(in the rows, 128 means zero)
Each path below is one point turned by a fixed rotation once a step. After each direction that follows a path, write how fast that rotation turns it, in degrees each step (0 if it stays still).
Each turn is a multiple of 5 degrees from 10 to 175, or 0.
Each row of a path follows its step; steps can be skipped.
path 1
step 0: [133 140 132 123 123 125 130 130 126 135 140 122 118 129 133 123 126 122
 129 133 116 127 125 134 128 128 121 122 130 123 135 125 126 133 130 130
 120 131 127 130 124 128 122 122 129 131 129 136 134 130 131 122 125 120
 131 133 130 122 130 130 125 115 124 122 124 129]
step 5: [126 130 132 129 135 143 127 130 132 126 126 131 130 127 134 123 130 128
 127 137 123 123 132 140 125 129 128 127 125 122 133 125 132 122 131 123
 128 119 120 135 130 129 123 129 126 126 131 133 131 131 123 121 121 119
 124 121 132 122 133 125 133 113 132 124 128 134]
step 6: [131 122 127 133 133 130 134 130 130 125 129 125 129 131 137 126 128 131
 127 129 131 128 131 124 132 130 130 124 143 133 138 123 130 133 134 126
 121 114 120 129 127 123 131 131 119 129 124 138 130 134 122 130 126 130
 131 121 134 130 126 138 131 123 136 122 128 136]
step 11: [132 128 135 124 131 130 134 133 131 124 136 121 122 131 129 128 127 132
 120 120 123 127 135 118 128 121 120 121 140 121 126 130 129 125 137 127
 126 124 119 124 124 134 129 123 136 131 121 136 124 128 126 124 126 127
 128 130 136 119 127 129 128 130 121 119 126 132]
step 12: [132 136 133 130 129 123 125 129 140 127 136 127 125 131 131 140 132 131
 120 127 133 126 123 125 129 123 126 129 127 124 134 136 135 132 133 135
 117 122 119 129 121 125 127 127 134 129 132 128 130 135 127 122 120 118
 129 130 125 127 131 122 117 133 127 123 128 125]
step 14: [131 127 122 126 140 133 129 137 128 116 139 133 136 117 127 132 124 129
 132 126 130 133 127 121 132 129 123 133 130 127 133 126 132 123 127 132
 126 125 123 131 133 138 130 134 121 138 130 130 133 133 121 127 125 133
 124 129 119 133 131 133 128 129 129 123 123 134]
step 16: [132 133 128 124 123 124 127 139 125 128 136 124 127 127 139 124 128 123
 130 131 117 125 121 132 131 120 125 127 133 116 132 121 128 136 126 135
 126 127 124 130 129 132 124 120 127 130 129 130 134 129 126 122 132 122
 135 130 131 118 131 133 132 115 127 119 126 127]
step 20: [130 131 133 131 126 131 126 128 137 126 129 126 124 123 127 128 125 122
 134 132 122 129 120 131 125 135 130 120 130 128 133 132 135 119 133 128
 125 123 127 133 132 137 127 126 133 132 130 134 125 118 129 126 123 113
 122 131 114 121 124 122 126 124 129 122 135 124]
step 25: [136 135 131 129 129 128 130 127 126 127 128 131 126 125 127 123 123 126
 130 139 127 135 122 126 124 133 128 131 123 117 130 132 130 119 129 123
 126 131 132 127 130 129 126 136 113 132 132 136 132 135 118 121 120 115
 128 127 121 127 127 136 124 129 131 127 122 130]
step 28: [135 134 137 126 129 126 124 131 136 131 135 126 119 131 124 133 128 133
 126 131 125 122 126 128 124 122 123 130 129 130 133 133 133 132 131 131
 117 126 122 124 123 120 120 121 138 129 129 127 133 132 128 124 118 116
 128 133 129 124 134 121 123 128 134 121 124 132]
[128 128 128 126 127 130 127 129 128 125 126 128 127 125 130 126 127 128
 129 128 127 127 129 127 127 128 127 127 127 129 128 126 126 127 129 128
 129 128 126 130 126 128 131 125 129 126 129 128 130 126 128 125 129 126
 128 129 127 128 129 129 130 129 129 129 126 128]
65
[129 126 126 129 129 131 129 128 129 127 128 127 129 128 127 131 128 129
 128 131 130 126 128 128 126 129 128 127 129 128 128 127 128 128 127 128
 128 129 128 127 128 128 126 128 128 126 128 128 127 128 126 127 129 129
 126 130 128 129 128 133 128 127 126 130 127 129]
90
[128 128 127 128 129 128 128 127 128 128 129 126 126 128 129 128 127 127
 128 127 130 128 130 126 130 125 130 129 130 126 127 124 127 130 126 129
 127 127 129 128 129 129 128 130 130 129 126 128 126 128 127 128 128 128
 130 126 127 128 127 129 132 128 128 127 127 128]
140
path 2
step 5: [132 134 136 126 126 132 129 129 130 118 124 127 132 136 132 123 134 132
 136 122 122 129 124 127 126 136 121 135 125 128 119 139 129 132 124 129
 116 133 128 130 129 128 133 129 122 128 131 131 140 127 129 136 139 130
 122 127 132 132 126 118 123 117 135 129 134 133]
step 8: [133 128 123 130 124 137 139 134 128 128 135 119 122 134 130 129 131 143
 134 128 124 121 127 128 129 128 136 121 126 138 130 129 121 120 121 132
 129 131 136 128 119 129 133 120 123 115 129 134 126 129 126 130 130 130
 131 125 130 136 140 129 127 127 129 121 129 126]
step 9: [119 125 129 128 134 132 125 127 135 130 129 130 128 133 122 122 126 125
 127 125 130 112 128 125 128 131 130 129 118 124 126 120 131 123 120 121
 118 131 125 123 131 136 123 126 127 125 129 132 129 130 135 114 131 126
 130 130 122 129 136 134 120 137 136 119 116 127]
step 11: [133 127 130 127 122 133 138 132 130 128 130 126 127 133 137 129 118 117
 138 138 129 130 134 119 126 125 123 127 131 137 130 128 121 122 133 128
 126 135 131 130 124 132 140 140 124 132 139 124 127 120 122 132 119 125
 123 129 133 128 128 126 129 132 122 134 129 124]
step 14: [137 128 134 131 128 132 139 133 133 125 134 129 138 132 118 135 128 131
 140 125 134 132 119 128 121 133 132 132 132 127 135 131 131 125 141 123
 132 124 130 125 130 124 120 132 127 128 125 122 115 135 121 123 127 130
 128 126 138 122 130 133 135 130 128 129 134 127]
step 16: [122 130 122 125 126 126 114 125 117 121 118 131 126 131 128 127 132 128
 122 127 128 131 126 128 132 119 127 132 126 129 126 131 127 133 134 121
 132 137 127 132 121 134 135 117 139 126 116 130 130 128 131 129 119 126
 138 126 130 138 136 128 131 137 126 124 129 130]
step 19: [119 126 135 120 128 122 119 135 134 127 129 128 118 130 122 130 119 127
 119 128 132 123 123 126 136 119 130 131 130 137 136 129 128 133 126 141
 125 124 125 138 128 123 119 133 139 125 125 134 130 121 126 134 124 132
 123 132 128 124 127 120 129 134 121 128 124 130]
step 20: [138 129 133 136 130 121 120 130 127 128 133 118 117 128 133 135 134 125
 122 132 130 120 127 130 127 125 140 126 125 124 129 138 121 136 130 132
 137 124 129 127 134 128 123 137 120 117 126 123 124 127 131 121 125 128
 127 128 128 131 131 132 128 114 121 122 128 130]
step 21: [127 129 126 136 117 131 129 130 122 133 133 138 135 121 128 135 127 127
 132 127 124 121 131 138 126 128 129 126 128 116 134 126 130 125 135 134
 118 126 142 124 128 132 132 126 117 124 128 121 128 123 140 121 130 130
 127 122 119 128 127 124 126 125 132 128 125 122]
step 25: [120 120 122 124 135 119 131 125 132 130 128 135 135 117 126 126 133 139
 132 127 116 127 131 124 134 126 126 119 139 136 130 125 128 124 122 131
 124 128 122 132 128 123 123 126 126 127 136 129 130 136 124 130 127 125
 133 131 124 127 138 120 133 118 132 128 130 139]
[130 128 128 127 129 127 131 126 126 128 127 128 130 130 129 128 128 130
 128 126 126 128 127 129 129 129 127 128 129 130 128 126 129 127 127 127
 129 128 128 125 129 128 129 125 129 128 125 128 127 129 131 127 130 129
 128 126 128 129 130 129 129 130 126 127 128 129]
45
[128 126 128 129 127 125 129 129 127 130 128 129 128 129 129 127 128 129
 129 129 128 130 128 130 128 130 127 125 127 128 128 126 131 127 129 129
 128 127 130 129 128 125 127 131 128 130 129 129 127 129 126 128 127 130
 129 130 128 128 128 128 129 131 127 130 127 128]
95
path 3
step 3: [134 132 128 132 126 127 133 129 133 121 127 139 129 124 128 129 132 126
 138 127 121 122 133 128 128 130 135 114 132 123 129 121 117 129 126 122
 124 137 127 125 131 130 127 124 128 133 135 132 121 134 122 128 137 138
 128 129 117 121 125 135 130 124 133 129 131 124]
step 4: [134 130 123 131 124 129 135 125 127 126 138 124 126 134 129 137 135 132
 122 126 132 133 125 136 122 120 139 129 126 136 124 126 127 132 127 125
 125 126 129 140 135 128 127 120 117 123 128 130 117 133 132 130 134 134
 122 125 131 126 128 132 136 125 135 133 133 130]
step 7: [137 126 121 131 135 134 130 126 133 126 137 131 124 131 134 131 128 127
 132 129 129 138 128 140 129 124 135 141 133 124 134 131 126 117 127 130
 125 127 126 132 130 132 121 118 133 125 131 126 127 127 126 136 130 126
 121 129 123 128 134 135 124 116 122 129 132 125]
step 8: [126 130 128 131 129 137 133 133 128 128 131 127 129 117 127 127 140 135
 139 134 128 126 122 131 132 124 131 124 130 123 122 133 123 138 135 137
 124 134 132 128 127 125 131 120 132 130 137 136 128 130 128 135 136 132
 131 123 132 127 132 128 120 120 125 126 121 134]
step 16: [129 131 126 126 131 133 141 138 119 133 128 126 133 129 137 125 133 128
 138 141 119 124 125 127 139 128 119 125 132 122 125 123 133 129 122 130
 124 125 125 126 124 129 126 130 130 120 135 123 136 129 132 127 122 132
 130 129 136 133 126 121 129 125 127 134 128 131]
step 17: [135 129 128 128 128 140 129 127 130 131 118 127 124 124 133 129 129 127
 124 127 130 135 127 128 132 131 125 124 128 123 127 125 128 126 115 129
 134 125 125 135 119 121 123 127 132 140 142 125 128 128 119 133 124 128
 124 132 135 125 122 137 129 134 124 137 133 122]
step 18: [123 126 125 128 124 136 136 133 134 126 139 132 138 130 132 121 132 129
 130 119 127 134 129 129 119 131 132 133 127 122 120 127 126 125 128 141
 130 122 129 131 116 124 124 120 126 131 120 122 127 132 124 131 125 130
 131 132 131 126 135 134 124 122 121 126 134 122]
step 19: [127 131 129 131 116 131 127 129 123 135 133 125 137 127 127 127 133 139
 128 131 127 117 121 125 128 129 128 128 129 131 123 136 124 128 118 130
 123 132 137 117 119 130 130 126 135 127 132 125 118 131 133 128 121 135
 134 127 134 124 130 124 128 129 118 134 127 132]
step 23: [132 137 126 127 130 131 128 121 134 133 134 126 126 129 125 128 128 124
 124 121 124 122 134 126 133 124 124 124 129 128 121 126 140 127 135 141
 124 118 139 121 124 125 125 125 124 125 122 126 124 134 130 139 128 119
 130 125 136 131 122 127 129 126 125 130 138 127]
step 28: [134 135 127 121 126 128 124 121 129 126 126 130 123 135 134 125 126 129
 125 119 120 128 133 123 118 131 130 127 129 130 134 126 132 127 125 133
 127 134 128 122 129 130 125 134 131 133 134 124 129 129 118 144 125 122
 131 129 126 117 124 138 129 121 122 130 130 117]
[130 127 129 130 128 130 129 126 128 127 126 127 128 128 126 128 128 129
 126 127 128 127 126 128 126 128 129 126 127 127 127 129 129 125 128 127
 127 128 127 127 127 129 126 129 128 127 131 128 128 127 127 126 129 130
 129 127 127 127 125 129 129 130 128 130 125 129]
135
[129 128 127 127 127 127 129 127 128 128 129 126 128 126 126 128 126 128
 129 130 130 128 126 127 125 128 128 128 128 130 128 128 129 130 128 125
 130 129 128 129 127 125 130 128 130 129 128 128 128 127 129 130 129 129
 127 127 131 125 126 130 127 128 129 127 127 128]
160
[128 130 126 126 130 129 128 129 128 127 128 129 128 128 127 126 128 128
 129 130 128 129 129 131 125 126 127 128 130 130 127 127 127 127 131 129
 129 127 128 128 127 129 127 127 127 125 128 127 128 129 127 125 127 126
 130 129 129 129 127 128 126 128 127 127 127 128]
135
[128 126 129 129 128 129 127 129 127 127 128 130 129 129 130 128 130 128
 128 128 127 130 127 129 131 128 130 125 127 130 127 125 126 128 131 128
 131 127 127 131 127 127 127 127 127 128 129 128 128 128 130 130 130 128
 127 127 129 127 127 128 127 131 127 127 128 127]
80
[128 130 128 128 128 130 124 127 128 131 127 127 127 128 130 128 127 130
 128 129 129 131 129 130 128 130 128 125 126 130 127 129 129 129 129 128
 124 128 127 127 127 127 129 127 128 128 129 127 129 128 125 128 129 128
 126 127 129 129 129 127 127 128 129 129 129 130]
120
path 4
step 2: [129 126 121 128 131 121 136 131 132 134 130 125 128 118 119 129 133 124
 127 135 135 122 131 126 126 123 140 124 132 114 129 131 127 127 132 124
 114 123 121 129 123 131 123 125 122 134 127 128 127 136 134 132 130 129
 126 128 129 137 135 137 136 133 122 128 127 121]
step 4: [121 127 125 128 133 131 123 121 125 119 125 134 129 135 132 118 134 132
 131 122 117 136 130 121 128 129 127 127 124 129 125 129 120 130 128 141
 129 132 128 132 126 132 124 123 130 137 132 124 133 135 128 122 135 122
 137 129 126 133 136 122 128 116 128 125 125 116]
step 6: [136 135 123 126 128 129 112 117 115 128 127 123 120 128 128 127 131 138
 122 125 132 127 129 137 129 127 128 138 129 126 128 133 123 125 123 126
 130 128 131 131 131 127 125 134 134 123 127 130 122 126 127 131 120 125
 126 119 139 125 128 130 119 130 122 123 132 141]
step 10: [128 129 131 133 129 134 126 133 128 124 124 124 134 120 127 137 124 125
 128 142 125 135 121 131 134 130 126 125 130 127 128 112 132 127 126 124
 122 128 132 130 118 124 133 118 113 122 127 131 128 122 126 130 122 130
 126 121 128 135 116 126 128 127 133 132 131 118]
step 11: [129 125 127 117 128 130 118 126 135 135 128 134 125 131 128 131 123 119
 133 131 124 127 125 120 127 132 113 125 115 126 133 129 126 116 133 130
 132 127 133 127 131 129 137 133 132 123 128 129 125 124 125 127 124 116
 139 128 127 119 123 123 124 128 137 128 126 124]
step 16: [113 128 130 118 120 132 128 130 129 124 116 125 126 129 130 119 133 122
 125 125 131 136 130 131 122 132 127 128 127 133 126 135 122 126 139 120
 129 134 132 125 125 125 126 133 128 128 124 119 125 127 134 133 133 124
 116 135 121 127 133 128 129 131 134 133 126 140]
step 19: [128 127 131 118 126 119 129 122 132 128 125 126 113 130 136 131 127 137
 121 125 118 125 136 132 124 125 137 132 119 124 126 131 137 132 131 119
 132 124 128 126 133 123 131 135 132 124 132 121 133 129 121 132 135 119
 128 136 127 130 131 132 131 129 125 116 125 129]
step 22: [131 123 128 135 135 134 116 116 124 124 126 122 112 141 132 140 128 127
 121 127 129 137 130 124 129 128 134 126 131 124 128 128 134 127 127 133
 135 129 133 127 130 127 124 129 135 128 126 127 134 123 129 129 123 124
 134 123 133 128 129 129 120 122 122 131 133 119]
step 26: [132 131 129 128 120 129 136 134 129 130 130 132 134 129 134 128 115 118
 123 139 121 125 126 130 128 125 129 124 130 127 130 126 125 131 124 124
 129 130 137 122 117 118 132 135 125 127 119 130 123 128 116 129 138 130
 125 126 126 136 121 129 129 138 125 123 120 123]
step 28: [125 124 130 126 132 138 140 135 127 129 128 126 135 120 129 122 138 130
 130 124 131 132 125 121 134 142 121 123 128 124 128 122 128 125 118 131
 120 129 128 132 124 141 126 124 125 127 131 130 125 119 133 129 129 129
 128 135 123 123 120 128 130 133 127 128 142 124]
[129 129 128 128 126 129 128 128 128 128 130 129 129 128 128 130 125 130
 129 128 130 128 130 127 126 129 127 128 129 127 129 125 128 128 126 129
 127 128 130 125 125 127 130 130 129 129 127 130 129 126 128 128 127 127
 129 128 127 128 128 128 131 127 129 131 129 128]
25
[128 129 128 127 129 130 128 128 129 128 126 127 126 127 128 129 128 128
 129 130 127 128 127 127 127 127 128 129 127 128 127 130 130 129 130 125
 130 129 129 126 132 128 130 130 127 126 128 128 127 127 130 126 128 126
 129 129 129 129 131 129 128 130 130 131 129 129]
135
[128 126 129 127 126 128 131 126 129 129 128 128 127 130 127 129 129 128
 129 127 128 128 127 129 128 128 128 128 131 128 129 128 127 129 126 127
 128 127 127 129 129 128 128 127 125 128 128 131 125 128 129 129 130 129
 128 128 131 129 127 128 130 126 130 130 129 126]
140
[130 128 129 129 128 125 128 129 129 128 128 127 127 125 131 128 130 128
 128 127 130 128 126 127 127 129 127 126 128 130 127 126 125 129 128 127
 127 128 129 127 129 129 130 129 127 127 124 127 125 127 127 129 127 130
 129 128 128 129 127 127 128 129 128 128 126 128]
140
[127 128 126 127 130 127 127 124 128 128 126 127 130 127 128 127 128 128
 127 126 128 128 129 128 128 130 129 130 127 127 127 129 127 131 127 130
 127 126 125 127 130 127 128 130 128 127 127 129 129 130 130 129 128 127
 126 129 126 130 127 128 131 127 127 129 127 128]
25
[126 129 128 127 128 127 130 128 127 130 128 128 128 129 126 129 130 128
 126 129 128 127 128 127 127 129 128 127 127 127 126 127 132 129 129 128
 126 129 129 129 128 129 131 126 129 129 128 128 128 129 129 127 127 125
 131 129 129 129 125 127 127 128 127 128 126 128]
40
[129 124 127 128 130 127 129 129 126 130 129 126 126 129 128 128 127 129
 127 127 128 128 127 128 126 129 129 128 128 126 129 130 129 127 129 128
 128 127 129 130 128 130 128 129 130 128 126 127 129 126 129 130 130 128
 127 128 127 129 127 128 128 130 126 130 131 129]
110
